(in the rows, 128 means zero)
T: several groups of rows, each row roughly a mix of its group's hidden directions:
T (94 x 12):
[[140 177 151 153 143 135 123 127 153 144 149 164]
 [110 113  96 169 145 118 170 129  99 142 114 132]
 [101 127 111 141 110 108 128 156 157 105 144 176]
 [118 163 161  97 146 138 131 114 132 135  80 111]
 [ 81 130 108 151 111 146 108 102 163 108 118 135]
 [135 121 137 123 126 159 161 112 160  95 141 170]
 [174 127 184 125 146 124 131 104 146 129 123 116]
 [120 133 146 137 116 146 158  86 123 136 106 177]
 [ 85 136 138 129 100 146  85 129 114 107 134  98]
 [ 85 146 129 159 110 147 131  92 101 128 131 156]
 [152 123 144  92 147 162 111 117 149 169 146 115]
 [ 94 103 141 118 130 151 146 149  99 140  83 112]
 [140 152 135 139 106 100 146 114 134  99 129 183]
 [153 151  98 148 113 117  87 135 150 126 146 164]
 [ 81 127 118 160 108 117 132 144 102 101 149 153]
 [133 123 141 123 152 135 108  69 149 132 132 166]
 [149 153 145 130 125 169 104 124 110 179 132 129]
 [116 127  82 107 118 163 168 112 110 114 138 138]
 [106 169 109 149 109 119 133 104 142 105 152  91]
 [134 127 124 111 120 117 123 191 129 123  83 135]
 [101 119 123 131 121 114  98 170 114  84 127 100]
 [167 163 139 142 149 100 128 135 141 119 111 170]
 [159 126  85 109 165 130 133  99 113  97 129 128]
 [142 110 132 114 133  89 163 146 148  92 150 104]
 [120 102 127 114  97 140 175  90 133 147 140 149]
 [101 124  99 120 141 155 104 108  92  88 134 113]
 [146 137 129 126 137 107 116 168 148 139 182 150]
 [147 162 109 137 136 126 175 125 134 126 163 163]
 [178 155 116 124 134  99 101 139 124 136 140 164]
 [101  99 133 141 124 174 104 100 154 141 121 150]
 [151 145 146 137 123 155 113 101 159 149 175 116]
 [ 98 114  87 170 101 143 106 122 118 126 140 147]
 [162 125 179 122 138  92 112 113 155 130 120 115]
 [121  92 138 137 133 134 166 109  99 135 167  98]
 [125 120 149 105 119 136 143 180 159 118 106  95]
 [150 130 128 133 136 101 147 158 148 141 168 172]
 [111 155 105 140 122 145 127 159  77 156 128 110]
 [126 121 169 107  95 118 120 162 161 126 150 149]
 [124 150 139 115 129 129 148 156  80 146  97  95]
 [115 137 156 125  74 109 122 125 138  91  99 124]
 [110 167 145 117 146 141 121  83 111 144  93 125]
 [103 142 135 151  81  92 118 157 132 107 147 123]
 [160 137 102 151 177 118 153 127 123 162 123 136]
 [147 147 131  99 142  79 144 158 132 101 104 124]
 [143 117 159 144 153 167 121  97 165 118 127 149]
 [102 132 150 115 152 131 159  85  98 130 110 103]
 [166 123 147 120 150 119 127  90 153 130 171 143]
 [ 80 108  80 115 111 150 112 128 113 120 117 126]
 [158 172 157 136 118 103 114 134 158 141 134 157]
 [147  70 124 139 141 147 156 134 112 103 116 108]
 [130  86 106 105 108 104 163 141 109  99 123 111]
 [118 103 131 117 116 139 137 191 122 131  92 118]
 [101 108 102 164 111  97 165 147 110 120 120 117]
 [132 134 155 118 120 144 159 146 130 138 147  68]
 [146 130 111 129 160 107 123  73 162 134 144 134]
 [116 106 100 104 123 148 114 117 117 126 151  71]
 [108 154 117 140 112 163  89 132 123 152  91 145]
 [167 155 145 117 121  94 174 133 131 123 151 138]
 [156 117 100 106 179 155 133  99 117 135 120 121]
 [127 139 169 145 115 161 128 178 103 131 115 128]
 [108 150 147 119 133 173  89  95 115 126 138 148]
 [136 169 175 136 123 169 126 147 114 145 123 134]
 [145 132 115  95 149 162 106  82 118 111 115 109]
 [106 144  96 160 117 113 126  86 128 106 163 123]
 [112 109 158 112 114 188 117 119 133 111 105 133]
 [121 104 158 109  98 142 122 159 100 118  99  99]
 [116 119  99 148 171 143 144 114  90 110 104 146]
 [133 119  99 111 175 159 108 124 113 138 167 123]
 [133 151 167 130 112 154 133 169  90 141 115 114]
 [171 145 119 131 174 133 141 100 127 145 103 149]
 [102 102  76 118 107 108 144 151 103 115 128 120]
 [129 125 110 154 169 147 108  85 159 137 137 143]
 [122 122 119 123 144  87 166 126  76 112 125 117]
 [127 165 138 128 105  81 128 172 112 143 136 127]
 [115 113  89 180 154 144 127 154 122 129 138 144]
 [146 136 125 142 138 143  99  81 117 156 149 164]
 [147 164 143 156 144 110 133 129 130 122 109 183]
 [142 164  96 165 147  96 131 124 110 107 132 151]
 [159 156 117 113 143 112  85 142 140 106 163 119]
 [142 163 127 168 162 154 135 122 138 146 150 155]
 [159 117 182 113 134 114 119  99 160 120 119 121]
 [160 110 140  99 111 118 164 107 151 120  88 130]
 [172 156 157 114 145 142 110 106 129 163 143 138]
 [129 143 147 169 155 112  80 135 148 154 128 131]
 [ 84 123  79 121 102 114 123 157 105 126 128 128]
 [ 97 126  87 133 133 184 132 110 126 122 132 149]
 [112  92 146 108 136 137 131 158 124  82 110 158]
 [158 177 128 129 108 139 106 165 129 153 132 111]
 [105 118  98 136 118 140 137  92  98 114 102  87]
 [104 137 112 124 109 131 111 174 141 117  77 133]
 [132 112 126 128 112 157 107 181 117 155  99 144]
 [115 171 104 104  96 113 152 150  98 139 142 130]
 [144 131 145  78 117 145 102 111 144  93 145 148]
 [130 116  96 104 139 122 121  87 104 146 119  84]]

which group is each row in? (one row of each group first):
[130 108 163 136 118 116 154 162 151 164  96 123] : N
[ 94 162 104 154 100 153 106 133 110 141 107 117] : H
[124 130  88 133 148  85 110  93 156 138 145 134] : G

[112 101 141 139 136 174 119  92 108 163 128 142] : H
[166 109 180 109 133 114 129 104 145 121 114 107] : G
[146 140 128 126 105 102 143 104 130  79  88 140] : N
[106 120 104 146 130  94 146  95 137  86 155 122] : H
[143 122 154  92 121 149 146  84 158 104 126 142] : G
[162 130 159 117 159 133 137 134 144 136  87 164] : N
[122 118 155 136 114 141 159 120 145 190 125 140] : N
[158 141 137 125 111 126 144 169 134 135 164  84] : H
[137  72 116 139 129  93 142 155 119 106 121 110] : G
